In the data rows, the value 128 means zero.
Every row has a hidden score. In each pair, how much higher is the second row's than the first's? 20 means about the same, 40 much higher and 0 much lower. The score is a weighted sum of the row's numbers plus the product of two more (or one squared), each taken from its middle value.
tensor([126, 149,  86, 149, 163, 130,  84, 168,  97,  92])
tensor([154,  94, 147,  97, 111, 113, 138, 140, 170, 136]) -> 21
tensor([135, 122, 139, 129, 132, 140, 119, 147, 113, 103])
tensor([ 83, 137, 121, 210, 151, 110, 125, 139,  78, 156]) -> 16
tensor([163, 130, 116, 137, 113, 126,  97, 173, 108, 100])
tensor([104, 117, 164, 116, 110, 139, 149,  90, 123, 145]) -> 17
tensor([146,  93, 171,  99,  72, 102, 145,  93, 143, 137])
tensor([ 74, 145, 105, 193, 172, 186, 138, 112,  97, 157]) -> 16
tensor([ 73, 139, 135, 146, 105, 137, 105, 114,  91, 131])
tensor([ 90, 127, 139, 216, 101,  93, 170, 118,  74, 211]) -> 39
tensor([133, 155, 107, 183, 138, 154,  85, 143,  80,  86])
tensor([154, 161,  84, 147, 148, 158,  84, 199, 118,  87]) -> 19
tensor([127, 104, 163,  98, 109, 131, 158,  96, 160, 138])
tensor([123, 145, 105, 134, 144, 172, 113, 137,  87,  96]) -> 19
tensor([112, 126, 171, 119,  96,  76, 149,  88, 154, 159])
tensor([159, 155,  76, 163, 127, 126,  85, 174, 100,  99]) -> 17
tensor([ 67, 154,  80,  72, 251, 233, 216,  45, 192, 201])
tensor([152, 117, 146, 146, 110, 113, 105, 146, 106, 107]) -> 22
tensor([134,  95, 135,  89, 118, 115, 146, 116, 154, 155])
tensor([126, 141, 102, 180, 148, 106,  91, 147,  99,  95]) -> 16
tensor([117, 124, 108, 126, 148, 144, 115, 145, 107,  98])
tensor([166, 141,  88, 165, 137, 132,  87, 186,  96,  94]) -> 22
tensor([152, 134,  85, 165, 123, 121,  87, 148,  85,  89])
tensor([133, 108, 173, 139,  82,  93, 145, 108, 123, 145]) -> 25
tensor([140, 129, 125,  69, 150, 173, 188,  93, 146, 152])
tensor([ 95, 132, 166, 128, 108, 105, 153,  89, 119, 169]) -> 17
tensor([108, 113, 125,  80, 139, 187, 178,  92, 158, 154])
tensor([116, 157, 105, 198, 142, 133, 116, 131,  91,  96]) -> 16
tensor([135, 133,  79, 177, 144, 147,  85, 146,  96,  93])
tensor([ 86, 147,  86, 149, 167, 139, 119, 152, 102, 137]) -> 24
tensor([125, 138, 111, 147, 173, 134,  79, 165, 122,  98])
tensor([132, 115, 142, 116, 112, 127, 105, 138, 103, 106]) -> 4
tensor([ 65, 130, 147, 150, 157, 133, 167,  72, 113, 195])
tensor([145, 122, 149, 125,  97,  78, 108, 125, 135, 130]) -> 19
tensor([106, 135,  99, 157, 170, 161, 129, 151, 127, 129])
tensor([ 70, 123, 149, 164, 147, 106, 148,  62, 115, 203]) -> 15
tensor([113, 117, 166, 124,  93,  73, 138,  93, 159, 166])
tensor([175, 112, 158,  91,  89, 115, 137, 150, 171, 133]) -> 18
tensor([163, 146,  90, 164, 167, 118,  87, 182, 115,  80])
tensor([126, 125, 159, 119, 113, 108, 114, 114, 139, 125]) -> 1
tensor([ 57, 146, 166, 112, 145, 114, 179,  84, 163, 224])
tensor([111, 167,  86, 148, 205, 205, 142, 167, 122, 128]) -> 30
tensor([106, 128, 140, 130, 138, 124, 101, 123, 133, 107])
tensor([150, 149,  59, 161, 152, 134,  73, 180, 104,  86]) -> 19
tensor([149, 106, 134, 117, 124, 107, 148, 125, 134, 142])
tensor([117, 138, 120, 174, 148, 143,  77, 146,  98,  97]) -> 22
tensor([149, 118, 127, 101, 117, 136, 119, 145, 115, 109])
tensor([ 95, 131, 167, 194, 108,  85, 138, 142,  94, 164]) -> 26
tensor([132, 143,  81, 156, 146,  95,  66, 175, 103,  99])
tensor([140, 108, 140, 104, 113, 118, 146, 140, 148, 141]) -> 27
tensor([116, 118, 139, 143, 119, 120, 126, 126, 121, 119])
tensor([120, 140, 114, 117, 105, 115, 128, 122, 133, 131]) -> 32
tensor([123, 130, 128, 160, 120, 126,  93, 151, 102, 108])
tensor([139, 106, 131,  81, 125, 144, 162, 100, 146, 161]) -> 25
tensor([139, 157,  77, 149, 164, 151,  98, 174, 101,  86])
tensor([136, 147,  83, 150, 144, 153, 102, 150, 122,  92]) -> 14
tensor([120, 124, 177, 130,  94,  79, 118, 125, 128, 142])
tensor([ 78, 113, 188, 152, 116,  45, 169,  74, 142, 185]) -> 23
tensor([145, 130, 117, 124, 147, 150, 119, 144, 139, 100])
tensor([143, 137,  90, 140, 133, 152, 106, 163, 103,  87]) -> 16
tensor([ 94, 137, 161, 100, 122, 143, 173,  89, 157, 170])
tensor([ 91, 138, 145, 113, 146, 144, 189,  57, 162, 162]) -> 19
tensor([136, 147,  93, 148, 143, 141, 108, 156, 109,  82])
tensor([119, 142,  78, 109, 156, 204, 160,  79, 140, 140]) -> 26
tensor([131, 134, 133,  93, 104,  98,  99, 146, 151, 105])
tensor([131, 137, 105, 129, 132, 160, 126, 122, 125,  99]) -> 18
tensor([154, 118, 134, 154, 103, 116,  95, 144, 113, 111])
tensor([127, 137, 137, 109, 155, 148, 160, 126, 169, 156]) -> 28
tensor([159, 128, 136, 127, 110, 122, 121, 160, 138, 133])
tensor([149,  92, 137,  92, 138, 121, 161, 111, 167, 155]) -> 21
tensor([155, 135, 141, 119, 103, 110, 102, 147, 107, 106])
tensor([161, 136,  72, 153, 144, 153,  90, 186,  98,  68]) -> 20
tensor([118, 133, 118, 121, 128, 109, 100, 129, 144, 104])
tensor([168,  96, 150, 101,  89, 128, 152, 130, 154, 138]) -> 29
tensor([ 81, 128, 171, 131, 137, 123, 163,  86, 149, 169])
tensor([142, 105, 145,  92, 106, 156, 148, 102, 136, 122]) -> 17
tensor([124, 153,  87, 168, 156, 175, 104, 152,  92,  87])
tensor([155, 100, 116, 117,  99, 139, 105, 168, 128,  94]) -> 22
tensor([149,  95, 177, 125,  93,  74, 130, 125, 139, 136])
tensor([147, 145,  88, 172, 153, 128, 103, 166,  93,  80]) -> 25
tensor([167, 142,  69, 167, 141, 128,  81, 207, 108,  85])
tensor([129, 162,  91, 166, 133, 138,  76, 169, 110,  69]) -> 15
tensor([167, 113, 167, 100,  88, 108, 122, 135, 166, 121])
tensor([157,  96, 143, 101,  91,  62, 134, 123, 161, 130]) -> 28
tensor([149, 114, 128,  92,  94, 145, 138, 154, 123, 119])
tensor([151, 119, 155,  94,  89, 108, 134, 134, 160, 134]) -> 20
tensor([137, 136,  94, 173, 131, 136,  92, 186,  88,  82])
tensor([116, 131, 162, 131, 124, 107, 138, 105, 145, 133]) -> 21
tensor([129, 128, 143,  95, 104, 125, 142, 120, 140, 130])
tensor([151, 110, 135, 101, 103, 127, 126, 147, 131, 111]) -> 19
tensor([128, 134, 115, 146, 125, 142, 104, 144, 113, 106])
tensor([160, 129,  90, 143, 136, 158, 104, 166, 101,  92]) -> 22
tensor([ 37, 141,  90, 130, 223, 194, 202,  62, 135, 235])
tensor([160, 108, 131, 108, 108, 130, 122, 134, 133, 120]) -> 15
tensor([139, 110, 157, 102, 107,  95, 169, 109, 149, 160])
tensor([140, 110, 139, 116, 122, 119, 123, 139, 129, 126]) -> 15
tensor([109, 169,  93, 154, 173, 175, 103, 169, 104,  97])
tensor([141, 126,  85, 112, 140, 101, 119, 158, 133, 117]) -> 17
tensor([ 63, 130,  88, 173, 217, 189, 184, 113,  91, 193])
tensor([121, 121, 151,  99,  80, 101, 131, 112, 149, 138]) -> 25
tensor([129, 117, 144, 103, 109, 133, 151, 131, 144, 143])
tensor([149,  93, 139,  85, 123, 160, 160,  91, 135, 132]) -> 14
tensor([ 87, 138, 129, 201, 138,  99, 101, 154,  84, 110])
tensor([130, 129, 192, 107,  87,  99, 145, 100, 147, 155]) -> 15
tensor([146, 118, 122, 109, 112, 113, 113, 150, 138,  90])
tensor([155, 124, 129, 107, 125, 156, 129, 154, 138, 118]) -> 22
tensor([124, 152,  68, 115, 196, 187, 138, 144, 140, 132])
tensor([143, 106, 135, 119, 109,  93,  94, 146, 121, 107]) -> 15
tensor([141, 149,  96, 128, 126, 104,  80, 126, 136,  90])
tensor([115,  99, 143,  82, 129, 121, 176,  96, 171, 158]) -> 32
tensor([ 93, 145, 106, 129, 184, 139, 147, 110, 141, 162])
tensor([126, 124, 114, 119, 152, 137, 118, 133, 157, 120]) -> 18
tensor([138, 117, 148,  96,  85, 144, 137, 140, 146, 135])
tensor([144, 106, 140,  77, 122, 134, 149, 107, 159, 122]) -> 12
tensor([140, 118, 127, 132, 113, 125, 105, 130, 120,  87])
tensor([124, 134, 108, 147, 139, 152,  99, 148, 130,  89]) -> 21
tensor([124, 140, 110,  91, 159, 187, 166,  95, 149, 144])
tensor([129, 146,  92, 127, 128, 131,  85, 163, 111,  93]) -> 17
